Each row is where one point has got to under a steady rotation. How many ticks took it there?
The counts run from 0 to 468.
[-3 -2 -4 -4 21 -9 15 -19 -5 -14 1 -14 3 4 25 -16 -3 -15 6 0 1 6 4 9 10 -22 13 -17 13 -1 -11 13 -5]  150
[-13 8 2 -19 14 3 -6 -25 2 6 1 -3 0 -12 7 -17 -11 -16 -2 21 11 -15 -7 -7 12 -21 -6 -9 23 3 8 -9 -3]  15
[1 -4 10 -14 24 7 12 -21 -16 -1 0 2 5 8 13 -8 2 -4 2 3 -21 2 14 5 5 -19 2 -2 18 -5 -20 -6 -21]  358
[-10 -6 3 9 20 15 6 6 -12 -3 -17 -8 -3 -1 12 -8 20 -4 4 12 1 17 19 -5 2 14 -7 -8 20 16 -10 19 -6]  365
[-11 23 -5 -6 15 16 -3 -1 14 1 -9 -11 6 -7 4 -7 -12 -14 0 17 14 3 -16 -16 1 -12 -18 -24 13 -1 2 10 4]  404
[-20 -1 20 16 11 22 0 16 -1 18 3 -7 8 -5 -2 -3 18 -3 10 -9 3 -2 -3 -9 -2 17 -21 1 -11 2 5 16 18]  433
[-15 16 -1 -22 16 7 0 -9 -7 -6 1 8 0 11 -3 -21 9 6 6 5 -10 -5 -4 4 14 -16 -7 -12 20 -5 4 21 -25]  2
[1 -21 -2 30 -9 -13 1 -11 -10 -7 6 5 -8 -14 -11 -4 8 -5 6 -1 19 -12 5 -11 5 9 7 1 6 27 -8 17 -12]  368
[-4 -1 -2 23 5 10 -7 -13 2 -4 8 -2 27 21 16 -16 8 9 0 -1 -4 -18 -1 7 -5 -22 -16 -6 -5 0 -16 8 6]  190
[-6 11 0 7 32 13 15 13 1 -11 -2 9 -1 -3 23 5 10 -13 -2 -6 -14 3 -1 -9 11 25 -4 -14 3 -4 12 21 -7]  144
[-6 14 -19 14 15 6 -5 1 13 -15 8 17 4 -6 6 12 -9 -15 -13 19 -5 -20 -3 -7 10 15 -12 -8 -4 7 0 3 -24]  21
[5 -11 15 -16 4 -7 2 -11 -5 16 18 -9 5 -19 -3 11 -17 -2 11 5 -8 -13 -19 -4 -5 -19 -14 13 -5 6 -17 -10 -19]  442
[-2 -2 11 -7 11 7 -9 -12 -3 -1 -4 -12 6 -14 19 -19 -1 -3 2 22 3 -12 -13 -2 18 -34 -19 -6 8 2 4 7 17]  42
[4 -6 18 20 7 -6 6 -11 -8 -15 24 2 -4 -7 11 6 2 -18 1 -8 -15 -15 19 -6 15 5 20 -1 -18 -5 2 14 -14]  25
[-29 14 -8 4 8 20 -10 2 2 15 -2 15 12 9 -14 -6 2 8 0 11 5 -17 -7 -9 -2 10 -29 -8 17 12 -5 3 -14]  102
[-25 9 -2 -13 4 4 -6 9 13 15 14 -7 4 -6 -7 18 -18 -2 9 5 5 -13 -27 1 -2 14 -18 3 2 12 -2 -4 -18]  322
[-38 3 -7 5 2 21 -6 3 -4 7 -8 -2 12 12 -10 -3 10 6 4 7 6 -5 -4 10 2 11 -16 -10 20 14 -12 13 -8]  337
[-17 -13 2 16 7 -1 11 -6 -20 -2 2 -1 11 16 29 -8 12 9 8 -24 -16 -11 5 18 8 -2 -2 -7 12 6 -16 16 -3]  452
[-22 4 5 -16 15 15 1 13 -16 6 -7 -1 4 4 10 -2 10 11 7 4 -21 -2 -8 13 16 -3 -22 4 14 3 -4 16 -14]  210
[-6 5 -18 17 20 10 -4 -7 4 -18 -17 -9 16 -1 -4 1 -2 -7 -5 23 13 3 0 -1 -2 -9 -13 -18 -1 12 -20 19 -6]  35
[8 -8 32 3 3 2 -3 -13 -7 4 19 -22 11 -1 -6 -7 6 0 14 1 -3 4 2 -5 -10 -24 4 1 -19 -8 -19 16 -2]  427
[-11 6 13 -10 -5 7 -6 -7 -5 26 13 -7 -2 -14 -30 5 -5 1 7 12 16 -3 -10 -14 -13 0 -8 1 12 15 -11 5 -18]  100
[4 4 -20 18 -8 3 -7 5 8 7 13 15 13 1 -1 -2 7 14 2 3 4 -21 -5 -11 -6 13 -22 3 11 23 -8 13 -22]  463
[-20 1 19 2 15 9 3 -3 9 14 11 -4 -8 -13 -25 -8 6 -16 5 4 25 9 2 -21 -7 19 0 -3 1 5 13 10 -7]  253
[4 -11 4 -4 20 -2 2 -22 -13 -9 -5 -6 7 5 13 -24 11 2 4 17 -6 1 16 6 11 -25 -1 -2 19 7 -17 8 -16]  123
[1 -18 -10 23 5 -15 6 -20 1 -4 10 7 -3 -19 -2 -6 -5 -14 -1 8 26 -15 -4 -12 0 0 -3 -1 9 27 -2 -1 -14]  134
[12 0 7 -23 -1 -2 0 -7 -13 7 7 -7 2 -11 -2 10 -12 6 11 13 -20 -6 -13 3 -3 -19 -12 9 5 7 -27 3 -28]  208
[4 -5 28 -4 12 6 4 -11 -18 3 8 10 -9 -3 -12 -20 27 2 10 -5 -15 -4 12 -10 12 -7 3 2 -1 -6 5 25 -9]  125
[-8 10 18 -12 22 10 6 4 2 5 2 -10 -7 1 -9 -14 19 -3 10 11 6 26 11 -11 -7 7 6 -5 7 -3 -1 21 -20]  4
[-12 0 15 11 6 2 3 -17 7 0 13 -9 9 3 26 -25 7 -12 5 -10 2 -14 -1 -2 15 -15 3 -13 -1 -7 13 5 21]  164
[-2 -1 -10 31 -12 8 -3 -2 2 2 6 5 15 -7 2 13 -11 -5 -2 -5 3 -30 -14 -6 -7 3 -21 -7 -5 21 -14 7 -1]  436
[18 6 16 -10 14 0 6 -17 -3 14 14 11 -5 -16 -21 -12 6 -12 10 -4 3 -5 -11 -31 -7 -9 -2 2 -2 -3 6 13 -12]  374
[-7 -10 9 17 8 8 6 5 1 17 9 -12 4 -17 -2 25 -12 -12 9 -4 5 -3 -4 -12 -20 24 -11 4 -7 16 -18 -3 -5]  200
[-14 -2 11 -17 34 7 6 -7 -1 1 3 -2 9 -7 17 -12 -2 -8 10 -3 -9 -4 -18 2 20 -20 -18 1 -5 -12 9 3 9]  291
[-12 6 -12 24 9 14 8 5 -3 -13 -9 -8 18 14 13 1 6 1 10 -14 -6 4 -4 7 0 0 -12 -22 4 5 -14 30 3]  63
